In the data rows, 128 means zero.
Here are some points, each followed by its number:
[134 141 155 132 106 128 105 138 132 144  92 137 129 104 129 129 104 112
 122  84 151 153 130 178 143 114 130 111 118 144 143 110] 0
[ 75 113  76 168 126  93 137 112 105  69 154  86 125 133 151 129 149 158
 164 160  64 128 122 138  92 184 164 120 125 160 128 165] 1
[116 155 136 139 105 153 104 141 118 151  94 135 134 115 130 127  95 120
 119  90 155 140 134 150 161 108 126 102 125 148 133 111] 2
[162 142 148 109 123 142 122 156 133 135 115 169 109 105 139 122 115 114
 124 109 157 142 145 128 135 108 116 127 108 132 125 103] 3
[143 145 148 141 119 127 113 113 137 166 100 139 151 117 111 158 115 118
 115 103 147 120 124 160 144 120 132 126 127 125 136 115] 4
[178  60 112 118 122 105 187 134 139  86 208 150 106 131 112 120 160 141
 130 159  84 124 136  93 141 128 191 217 130 124 130 219] 5
[ 95 136 122 131 127 142 118 108 143 150 124 132 135 156 120 129 102 129
 137 100 135 114 113 138 130 126 114  93 149 129 126 116] 6
[ 90 118 131 139 154 127 150 112 121 138 131  92 128 171 128 157 146 143
 128 169 100 105 131  88 121 131  94 120 134 120 148 158] 7
[158 136 130 124 120 119 112 116 150 146 127 137 171 119 126 128 132 106
 107 111 135 120 120 175 128 127 121 131 129 105 104 116] 8
[ 69 114  75 195 123  96 139 103 109  60 187  82 130 140 149  93 177 150
 159 157  48 142 105 125  87 159 185 131 132 138 121 153] 9
[128 148 132 122 126 152 127 138 114 144 113 106 141 163 144 162 117 131
 117 136 143 107 139 127 145 114 112  93 131 120 136 132] 10
[159 151 141 106 155 126 113 165 127 130 114 146 113  95 140 122 118 126
 126 126 149 135 149 121 126 116 115 132 105 135 117  99] 11
Which point above is nearest to each new point by angle? Its number follows each.
[114 156 115 122 125 137 147 136 100 148  91 121 133 146 138 166 108 133
 136 119 156 107 131 116 131 110 110  74 143 141 161 106] ~ 10
[129 156 129 109 128 144 125 131 112 165 104 118 122 137 144 160 132 131
 131 137 150 115 144 108 133 118 109  98 126 132 133 121] ~ 10
[156 138 143 126 116 119 114 114 152 143 115 148 159 115 117 140 128 101
 104 107 138 130 119 161 134 109 118 126 120 110 108 121] ~ 8
[155 100 117 140  93 120 158 137  99  96 149 119 122 112 139 160 136 177
 128 166 101  91 199  72 135 136 195 165 127 179 182 185] ~ 5
[148 143 131 126 125 122 111 116 142 152 117 138 134 129 131 133 130 105
 110 132 135 118 123 148 127 138 125 125 126 102 110 118] ~ 8
[117 151 111 123 124 142 134 129 118 141 105 108 129 145 145 156 124 133
 127 126 152 111 144 113 131 114 109 119 132 125 144 119] ~ 10
[124  30 176  78 156 139 197 144 171 119 206 169  96 185  62 105 132 136
 141 159 102 135 103  79 148 125 149 215 133  86 137 197] ~ 5
[222  62 117  32 138  67 139 183 239  27 255 143 107 227  45  54 255  48
 153 147  94 190  27 130 141 166  98 255  85  33   0 152] ~ 5
[150 130 139 159 132 135 133 133 127 139 161 145 117 110 130 124 131 118
 122 123 149 128 142 127 131 122 131 133 118 127 125 111] ~ 3
[158 136 133 128 128 125 122 107 152 142 124 144 140 145 122 133 140 100
 107 126 125 132 110 147 139 138 135 129 120  91  93 114] ~ 8
[127 117 119 134 117 126 153 111 112 145 138 131 142 142 121 166 130 149
 112 152 113 104 161  83 132 114 133 126 144 156 159 164] ~ 7
[107 137 116 125 123 137 118 129 103 140  96 125 150 140 138 158 115 137
 123 144 145 108 135 108 124 117 111  78 125 129 160 111] ~ 10
[160  74 124 138 111 105 170 133 122 111 196 152 105 122 129 149 149 174
 118 164  88 112 203  67 122 132 195 212 143 156 151 200] ~ 5
[107 144 108 114 129 142 118 131 100 142  91 107 123 139 157 158 125 132
 127 126 152 118 131 106 125 115 111  75 136 135 143 109] ~ 10
[109 162 112 119 132 133 119 142 111 144 115 106 124 154 147 146 133 143
 122 134 140 115 131 105 126 123 103  86 125 123 139 122] ~ 10
[115 140 119 115 139 134 126 130 111 181 116 106 129 140 146 158 111 137
 124 150 144 112 131 110 125 126 100  78 138 123 143 124] ~ 10
[110 177 103 119 124 140 140 121 109 151 111 100 144 158 154 155 126 136
 124 146 145 104 136  94 121 127  99  96 131 124 137 130] ~ 10
[109 146 118 116 135 132 120 124 117 144 100 131 123 143 139 139 117 132
 123 134 176 116 135 111 125 122  95 115 126 117 136 112] ~ 10
